The rows below fall into families. The same turns and mirrors carry the whole set onto itself and the rows of a family onto each other. For each named row, which other rows are in its family? Write them in the order they are listed.
These 32 rows form 4 families of 8 rows each.
q_469: [-27  -2   2 -13   1  -6   1   5  10   7  15]
q_620: [-13  -6 -15 -15   1 -14   2  14  -5   6  18]
q_18: [ -4  -9   6 -11   2  -5 -31  12 -12  21   9]
q_21: [-30  -7  -6  -9   6  -9   3   6   4   9  12]
q_551: [ -9 -20   0 -21   0 -11 -34   3   6  25  12]
q_415: [-7  0 -2 -2 -5 -7  5  2  1 -2 14]
q_436: [-13  -1   2   2  -6  -6   6  -1  -1   2  14]
q_44: [-10 -10   6 -14   1   0 -31   4 -10  26   8]
q_704: [  5 -17  -1 -11  -8  -7 -35   3  -5  15  15]
q_945: [-12 -13   7 -11  -2  -5 -32  10 -14  20   3]
q_68: [-17 -24  -2 -19   0 -14 -37   1  -2  20  10]
q_595: [  5 -16  -3  -8 -12  -9 -33  -4  -5  17  14]
q_568: [-12  -6  -6 -16   3  -9   6   9  -3   5  23]
q_611: [-12 -18   1  -6  -8 -11 -38  -5   2  12   0]
q_594: [ -4 -12   9 -14  -2   0 -31   0 -11  20   5]
q_730: [ -9  -6 -12 -13   2 -14   5   8   1  10  25]
q_466: [-29  -7  -4 -10   1 -14   4   2   5   3   8]
q_838: [-14   0   2  -2  -6  -7   2   4  -9  -2  19]
q_479: [-31  -6  -6 -12   5 -11  -4   8  12   4  14]
q_584: [  7 -18   1 -10  -9 -10 -29  -4 -13  13  10]
q_376: [-10 -23  -6 -19   2 -14 -34   0   8  20   6]
q_803: [-20 -12 -13  -7  -4 -20  -1   3  11  -3  19]
q_113: [-20 -21   8  -6  -6  -8 -35  -5   2  12   5]
q_613: [-12 -24 -10 -17  -1 -11 -35   1   0  23  11]
q_631: [ -4  -1 -12 -15   1 -14   3   9  -3   5  18]
q_877: [-19 -14 -10 -11  -6 -16  -1  -8  11  -4  15]
q_536: [-10 -19  11  -7 -11  -6 -33  -8   4  14   4]
q_627: [-16 -18   3  -3  -9  -4 -35  -7  -2  15   0]
q_202: [  3 -22  -6  -9 -11 -13 -31   2  -9  14   7]
q_222: [-15  -4  -4  -1 -10  -9   3   3  -6  -3  11]
q_6: [-12 -10 -11 -12  -8 -15   1  -3  15   0  20]
q_43: [-16 -15 -15  -3  -7 -16   1  -2  10  -1  17]

Same family as q_469: q_620, q_551, q_945, q_536, q_202, q_222, q_6
Same family as q_704: q_415, q_68, q_568, q_611, q_594, q_466, q_803
Same family as q_44: q_21, q_436, q_595, q_730, q_613, q_627, q_43

The rows below fall into families. The same turns and mirrors carry the whole set onto itself and the rows of a family onto each other. For each named row, which other rows are in its family? Write them in the order they are listed.
These 32 rows form 4 families of 8 rows each.
q_364: [ -5  22   3  -5  -3  19  -1  -1   2 -14 -31  15 -10   9   6 -13  22  28
  -4  -1   4   2 -41 -13   9  15   3   0   7  25   7   4  -5   8 -32  -5
  32]
q_581: [  7  28  12   2 -16  20   9  -9  -2   3 -22 -17   9  20 -15 -12   8  26
 -14 -27  -2  13 -19 -25  14  -2  12   4 -15   8 -10  -7  -9  13  -8   1
  23]
q_344: [  4  35  11  -2 -10  27  16  -5   1  14 -20 -17   6  22 -11  -8  11  20
  -4 -15   1  15  -7 -16   9  -7  13  -3  -7  12 -15   0  -4  10  -9  -5
  22]
q_941: [ 12  28  14  -8 -11  25   8  15 -14  -4 -11  -7  -8  18 -13  -6  -7  23
 -13 -12  -2   6 -28  -6  28   8  21 -11 -19  -2  -7  -5  -1  14  -4 -14
  50]
q_739: [ -6  35  -4  -5  -9  12  -5   6  25   6 -19  -2 -14   5  -9 -13  11  40
  -9   0   8  12 -31 -13   6  15  21   0  -3   2   2  12  -9  21 -24   8
  32]
q_747: [ 10  31  13  -6 -12  21  13   9  -9  -1 -15 -14 -13  22   0  -4  -8   9
 -13   0  -9   4 -20 -10  34   9  17 -12 -21  12 -15   1   5  14 -14 -18
  37]
q_902: [-12  15  19  15   4  21   4   4   7 -10 -17  -3  -3   1 -23  -7  10  26
  -8  13   3   7 -35   4  23  12  -3  -4  -3  19  13  12 -15  14 -37   3
  17]
q_267: [ -4  19  22 -20   5  25   2  -8 -11  -5 -30  -6  -1  10  -3 -10  18  11
   1  -8   2  20 -15 -17  35  14   4  -7 -13  11 -27   0   7  19 -19  -9
  24]
q_87: [ -3  18  16   2   9  26   0  15   6 -20 -15  -6  -3  -8 -25 -14   8  28
  -9   7   1  15 -33   2  12  10   3  -3   1  11  17   7 -12   7 -37  -3
  25]
q_846: [ -4  32  -3  -6 -12  11  -1  12  20   7 -22   5 -20   3  -5 -13  16  31
 -10   4   5   7 -28 -11   7   6  15   7   6   4  11  18  -8  18 -21   2
  29]
q_819: [-11  26   5   3  -2  17  -9   3   3 -17 -26  12  -4   7   9 -10  22  24
  -2  -5   3  -6 -34 -19  13  14   9   4   1  22  -1   9 -11   1 -34  -4
  29]
q_99: [  9  28  16  -5 -14  27  11  -2  -6  -4 -23 -18  14  22  -8  -6   9  32
  -9 -20  -9  18 -18 -14   7   3  15   6 -19   5  -8  -3  -5   9  -6  -1
  24]
q_666: [ -6  23  -2  -6  -9  24  19  26   8 -22 -37   2 -16  -4  -4 -10   2  27
 -16   1  -1   4 -38   8  15  -1  10  -9 -18  13   5   7   5  19 -24   8
  27]
q_717: [  2  30   3  -5  -9  14  -1   4  25  -5 -23  -2 -20   0 -14 -15  17  24
 -13   6  -1  10 -35  -7  -2   8  18   1  -4  -5   1   3 -17  15 -20  12
  23]
q_541: [ -2  30  -6  -6  -7  14  -4  13  21   9 -27  -2 -25   1  -5 -19  16  29
   1  -2   8   9 -34 -20  12  11  20   1  -2   6  -1  15  -9  16 -19   7
  30]
q_736: [ 11  25  16  -3  -5  21  11  -7  -3   4 -19 -17  11  22 -17 -10   6  24
  -6 -22 -11   9 -19 -14  13   6  17  -1 -20   7 -15 -11 -13   7  -6  -1
  23]
q_307: [ -9  20   8  10   5  25   7   6   1 -18 -18  -7  -5   3 -18 -10  11  26
 -14  17   5   2 -25   1  18  10  -3  -6   1  28   8  10 -13  11 -42  -7
  14]
q_612: [  3  33  12 -16 -10  28   8   9 -10  -3 -15  -9  -7  16  -7 -10  -8  23
 -13 -13  -8  -2 -20  -5  39   4  25  -7 -25  -2 -14  -8  -1  13  -6 -10
  38]
q_968: [-10  22  -8   7  -2  17  18  22   2  -7 -32   4 -25   1  -1 -10   2  35
 -14   8   8  10 -35  10  20   3   9 -16 -15  11  -1  11   4  24 -22  -1
  24]
q_507: [ -6  13  27 -15  -1  18   3  -9  -1 -15 -31  -7   6  13  -6  -9  15  12
  -7 -12  -1  21 -18  -2  26   8  -3   1 -22   2 -23  -9   1  21 -17  -6
  10]
q_817: [ -9  24   8  -3   5  13   0   8   1 -22 -29  22  -8  -3   3  -9  29  27
  -9  -9   2   0 -34  -1   8   9   5  -2   2  10  -6  -2  -5   2 -25   2
  36]
q_86: [ -6  17  -4   0  -6  15  18  22   6 -11 -32   8 -28  -3  -6 -12   3  25
 -12  12   7   9 -32   2  14  12   6  -9  -8  19   2  16   2  29 -22  -1
  25]
q_648: [-12  14  21   1  -4  27   7   6   1   3  -7  -2   1   6 -23 -15  -7   3
   1  -9  12  11 -10 -12  36  -4  15   0 -19  11  -9   5   1   4 -15 -15
  21]
q_45: [ 11  32   5 -14 -11  22   4   9 -18  -4 -21 -14 -15  19  -6  -8  -7  20
 -12 -10  -3   5 -26  -6  39   4  18  -9 -21   2  -1  -4   0  17  -2 -16
  37]
q_517: [ -5  17  27  -9   8  19   5  -3 -12 -10 -31  -8   6  12  -5  -7  12  19
  -5 -18  -9  13 -13  -5  32   3   0  -5 -20  -2 -28  -5   1  16 -18  -8
  15]
q_321: [ -8  25  -8  -3  -2  18  21  24   8  -4 -33  -5 -25  -2 -13 -13   8  31
 -15   8   8   7 -27   5  25   3   5 -13  -8  20  -2  14   4  26 -23   5
  24]
q_982: [ -2  15  25  -8   6  19   3  -9 -12 -19 -30  -9  -1  13   0 -16  12  17
  -7 -13   2  11 -13 -10  28  12  -5   0 -16   0 -26  -4   0  21 -15 -11
  15]
q_868: [-13  18  14   9   0  27   8   7   6 -16 -20   4  -6  -1 -21 -14  10  29
 -13  12   3   7 -32  -7  16   7  -4   0   8  20  12  17  -6  16 -35   1
  14]
q_442: [-11  14  16  -3  -1  17   7   8   1  -5 -12  -5   4   6 -28 -12  -8   6
  -3 -13  17  10  -5   1  36  -2   6  -3 -15   1  -4   0 -10  19 -10 -16
  26]
q_682: [-11  13  17  -8   0  23   4   5   1  -1 -15  -7   0   5 -28 -14 -12  11
  -1 -13   9  15 -10   0  32  -1  16  -8 -23  -3 -13 -10  -8  16 -18 -17
  24]
q_284: [-11  15  23  -4  -1  22   4   7   1  -3  -9   4  -6   8 -25 -15  -4   6
  -6 -10  16  10 -18   6  35  -5   8  -6 -17  -8 -12  -9  -2  16 -10 -15
  25]
q_193: [-11  26   8  -5   2  19  -4  -2   0 -17 -31  14  -7  10   8 -13  22  35
   2  -5   8  -6 -37  -4  11  19   5   5  -5  21   0   5  -4   2 -27   3
  28]

Same family as q_442: q_581, q_739, q_902, q_968, q_45, q_982, q_193
Same family as q_87: q_344, q_747, q_267, q_666, q_717, q_817, q_648

The rows below fall into families. The same turns and mirrors carry the whole set onto itself and the rows of a family onto each other. For each named row, which other rows are in its family? Write them in the order they are listed.
These 32 rows form 4 families of 8 rows each.
q_670: [  4  -9 -10 -11   6  14  -8   2]
q_550: [ 2 -9 -2  3 -2 10 15 -3]
q_672: [  4   7  -4   1   6   0  14 -11]
q_149: [  7   3 -13  -3  13   3   7  20]
q_653: [ -3  -3  -7   3   5   6   5 -13]
q_363: [  7   5   3 -16 -14  -2  13   7]
q_234: [ 1  5 11  8 -5  2 -4 22]
q_965: [ -6   4   2 -23 -10  -2   7   7]
q_788: [-9 12  8  7  9  4 12 12]
q_638: [ 9 -1 14 -2 -4 14  6 18]
q_967: [ -1   3  -4   2  20 -10   6   2]
q_417: [  9   2  13 -15  -1   3   7  21]
q_794: [  3   3  -5   5   0   9 -18  -1]
q_489: [-9 -2 17  3  3  4 -1 18]
q_783: [10 -2 -3 -5  2 18 -5 -6]
q_989: [  6  -2  -8 -22   1 -10   3   6]
q_408: [-15  10   5   0   9  -6  11   1]
q_407: [ 0  6 -1 10 14  5 10 17]
q_693: [  4   9  10 -14  -1  -5  -1  25]
q_178: [ 2 -6  4  5 13  7  0 22]
q_405: [ 17 -11  -2  -9   7  -6  -6   7]
q_64: [ -7   1 -10   7   5   2  -8  -7]
q_212: [ 11  -5  -6 -18  -5  -4  -8  -1]
q_58: [ -6   4 -10   5  -5  -9 -11   4]
q_556: [ 2 16 -4  5 13 -8  0 -2]
q_286: [  2  -2   4 -18 -11   2 -11  -3]
q_389: [ -6  -7   5 -12  -5  13 -12  -1]
q_117: [  4  15   2 -13  -8 -12   1  14]
q_572: [-17  12   6   0  -2  12   5   6]
q_419: [ 10   4  12 -14   6  10  15   6]
q_520: [  1  14   5 -10   4  -4 -16  16]
q_220: [ -8   2  15 -10  -8  -2  -4  -7]

Same family as q_220: q_550, q_149, q_405, q_58, q_572, q_419, q_520
Same family as q_989: q_672, q_638, q_794, q_408, q_178, q_389, q_117
Same family as q_783: q_670, q_363, q_234, q_965, q_967, q_489, q_556

The rows below fall into families. The same turns and mirrors carry the whole set onto itself and the rows of a family onto each other. For each named row, which other rows are in its family? Write them in the order they are listed.
These 18 rows form 6 families of 3 rows each.
q_298: [ -7  19   1 -24  15  15  29  21   0   3   1   8   4  21   5   1   0   8
   4  -4   7  -8   5  11   2 -14  -7   9  15 -21  10   7 -20  12 -13]
q_953: [ -7  25   1 -21   9   7  11  18  -7  -2   3  13   2  23   9  -1  -1  10
  -5  -3  -5 -14   7   2   7 -16  -4   3   7 -27   0   6 -11  14  -5]
q_554: [ -9  -3   5 -17 -14  25  14  -2  -4  -4  30 -17 -19  11  -4  -5  15   1
   8  13  -8  -5   4 -10   0  -1  15  17   5 -19   2   3 -26  -6   8]
q_601: [  5  -8  -5 -27  -5   5  10   0  -3  24   5   2  -8  33   2  -2  11   3
  11   5  -4  -6 -23  27  -5   4   3   7  11  -3   9   5 -14 -30  -3]
q_464: [-15   6   5 -23 -19  21   8  -2  -4  -1  27 -15 -17   7  -2  -6  10  13
  13   5  -7 -11   1  -6  10  -4  25   6  10 -24  -5  13 -23 -15   3]
q_355: [-13   6   9 -14 -15  28  17  -3  -8   4  27  -5 -23  12  -7  -2   8   0
  20  18   4  -3  -5  -7   4  -3  19   4   6 -27   0   7 -21  -5  -6]
q_986: [ -5  -1  12 -20  -8  26  18   1  -2   3  28 -15 -13  12  -3  -9  15   9
  10  14  -4 -12  -1 -16   7  -9  16  13   1 -21  -4  10 -24 -11  -3]
q_130: [ -7   4  11 -15  -8  28   8  -1  -3  -7  26 -17 -19  12   0 -11  14   0
  14  15 -13 -15   3  -4   1  -1  17   6   4 -28  -6   5 -26 -10  -2]
q_678: [ -8  19   7 -21  19   6  17  13  -8  -3  11  10   2  22   7   3  -2   4
  -5  -6  -5 -15  18  14   3  -3  -4   4   9 -26   7  -2 -17  14  -6]
q_2: [ -5   8  -3 -24  -1   3   3  -7  -2  22   8   0 -11  28  -7  -6   2  11
   0  -6  -8 -11 -11  29  -1   4  -7   1  15   1   7 -15 -16 -30   2]
q_854: [ -1   2  -2 -24  -5   4   7  -2   7  16   3  -5 -15  35   1  -8   6   2
   4   1 -14  -9 -21  29  -7   4   1   3  14  -1   6  -7 -17 -31   1]
q_82: [ -1  16  -6 -23  16   8  13  21  -7   7   9   7   4  22   7  -8   1   5
  -2   1  -5  -9   6   4  -4  -7  -8  12   7 -26   9  -6 -19  21  -8]
q_172: [ -2  23   8 -17  20   2  16  19   0   1   3   6   3  26  14  -8  -2   1
  -1   0  -6 -14   4   7  -4  -8 -10   4   8 -24   4  -4 -20  13  -9]
q_632: [ -6   5  -7 -26  -7  -8   2  -3  -1  17   2   6 -15  31  -1  -1   3   6
   7  -5  -1 -11 -19  24   1   0  -3   1  15   0   8   3  -9 -27   5]
q_257: [ -5   2  -3 -29  -9  15  16   1   1  20   7  10 -14  31  -9 -12   2   9
   5   2   3 -10 -24  28  -3  -7   2   7  14   3   6  -5  -6 -25   2]
q_504: [  4  -3  -8 -28  -6   5  11  -1   3  26   3   5 -17  36   0  -8   9   1
   0   4  -8  -6 -17  22   1   5  -3   6  12   0  13  -9 -21 -25  11]
q_431: [-13   8   7 -21 -13  22  10  -8  -6  -5  23 -15 -18   8  -7  -5  11   3
  12  15  -5  -9   4   1  14   4  22   2   4 -23  -7  -5 -28 -11   7]
q_159: [ -2  21   2 -21  10   1  20  19  -1   4   2  10   9  24   9  -1   5   2
  -4   9  -2  -8  -3   5  -2 -13  -3  13   1 -20   4  -1  -9  18 -14]

Same family as q_2: q_678, q_431
Same family as q_159: q_601, q_986
Same family as q_82: q_554, q_504
Same family as q_298: q_355, q_257

